In the rows, zero is written as 128.
The same turns and mirrors carry the whole set onto itself and the rows of a family onto each other. Which other rows belong to the same family as each row named below? List them in the order they appear above.
These 32 rows form 4 families of 8 rows each.
K710: [129 112 137 139 108 122 107 130 108  80 136 139 130 124 147 144 133 127
 123 114 140 137 128 110]
K122: [114 132 153 155 115  68 129 108 145 112 159 159 126 140 133 127 131 156
 135 103 145 128 136 125]
K979: [106 171 154 121 142  93 152 118 140 131 138 156 112 155 117 137 161 136
 148 112 116 124 149 141]
K920: [134 132 132 144 111 108 134 108 115 127 136 163 122 134 158 137 143 124
 138 133 127 156 168 134]
K506: [109 143 136 159 126 141 140 114 154 112 134 159 135 133 138 140 157 112
 162 118 136 117 119 125]
K546: [127 123 134 148  97 104 112 131 102  84 136 132 135 119 158 150 127 134
 120 127 135 123 134 113]
K632: [131 165 120 121 123 142 149 146 109 106 128 142 128 137 145 156 164 121
 146 130 106 114 126 136]
K735: [127 134 135 135 120 109 144 116 116 126 129 160 120 137 160 132 135 129
 148 118 123 146 179 140]
K817: [120 158 131 124 118 138 157 139  88 108 120 137 135 161 144 149 155 116
 140 132 119 119 136 136]
K162: [117 153 148 108 113  72 146 133  92 101 148 135 135 147 133 164 133 150
 114 111 124 119 159 141]
K359: [107 179 143 121 136  95 165 115 142 126 143 156 120 154 118 138 163 142
 148 111 124 113 138 146]
K287: [123 159 123 116 114 140 154 146  98 108 121 138 130 146 142 157 164 114
 138 128 122 116 129 142]
K73: [120 137 137 163 124 135 132 119 154 112 130 157 124 132 139 125 161 116
 154 122 139 120 112 120]
K768: [129 134 132 144 127 100 142 118 114 123 145 164 116 134 154 121 138 125
 142 108 126 142 180 146]
K81: [104 126 159 146 115  66 131 106 135 105 150 150 136 144 124 133 128 147
 123 106 155 128 144 121]
K565: [111 157 152 138 123 100 141 137 138  80 141 134 136 149 120 160 146 138
 119 113 147  95  94 120]
K754: [126 159 128 114 121 140 148 144 105  99 119 133 133 138 136 162 162 108
 134 130 116 113 133 134]
K397: [112 155 146 126 110 105 136 133 131  90 132 128 140 147 114 165 154 143
 126 127 139 101  91 112]
K428: [128 147 146 110 107  67 138 139  92 101 141 134 125 149 130 150 137 155
 108 116 127 127 150 130]
K924: [112 167 146 122 142 100 168 124 142 128 142 160 125 162 113 136 163 137
 151 108 129 116 136 147]
K514: [132 110 138 147 101 112 113 138 104  82 135 134 140 129 149 150 132 126
 118 122 140 127 132 113]
K786: [108 157 146 131 118  99 134 137 128  84 147 132 141 145 110 157 156 140
 123 117 139  92  92 119]
K118: [132 121 126 145  93 111 126 136 103  77 136 135 150 121 155 150 133 132
 119 122 145 118 120 117]
K343: [114 131 145 159 119 122 131 122 153 108 136 165 130 129 130 112 162 123
 149 128 132 111 110 119]
K116: [113 131 156 152 126  65 126 103 147 105 155 153 129 133 126 129 128 151
 128 107 141 128 139 115]
K296: [122 158 147 110 111  74 142 128 101 102 154 126 137 156 128 163 134 149
 115 115 125 125 155 140]
K949: [122 156 133 109 120  79 149 132  94 103 142 126 128 152 141 174 132 143
 118 109 131 129 157 140]
K18: [118 131 132 159 125 130 135 126 144 106 123 166 121 123 140 122 161 120
 152 118 140 115 113 115]
K147: [110 177 145 131 128  82 171 124 138 130 137 152 128 156 122 143 161 142
 143 120 123 103 142 148]
K252: [129 132 129 131 115 108 139 114 108 134 134 158 121 132 150 128 149 130
 149 119 116 150 175 137]
K982: [118 136 152 147 120  65 123 113 161 104 154 154 124 121 123 138 136 148
 127 104 145 123 133 123]
K125: [104 159 150 126 126  95 144 143 131  85 140 127 138 145 111 149 148 141
 128 104 137  86 101 124]

Same family as K754: K122, K546, K565, K924, K296, K18, K252
Same family as K982: K710, K506, K817, K768, K397, K428, K147
Same family as K920: K979, K632, K81, K118, K343, K949, K125

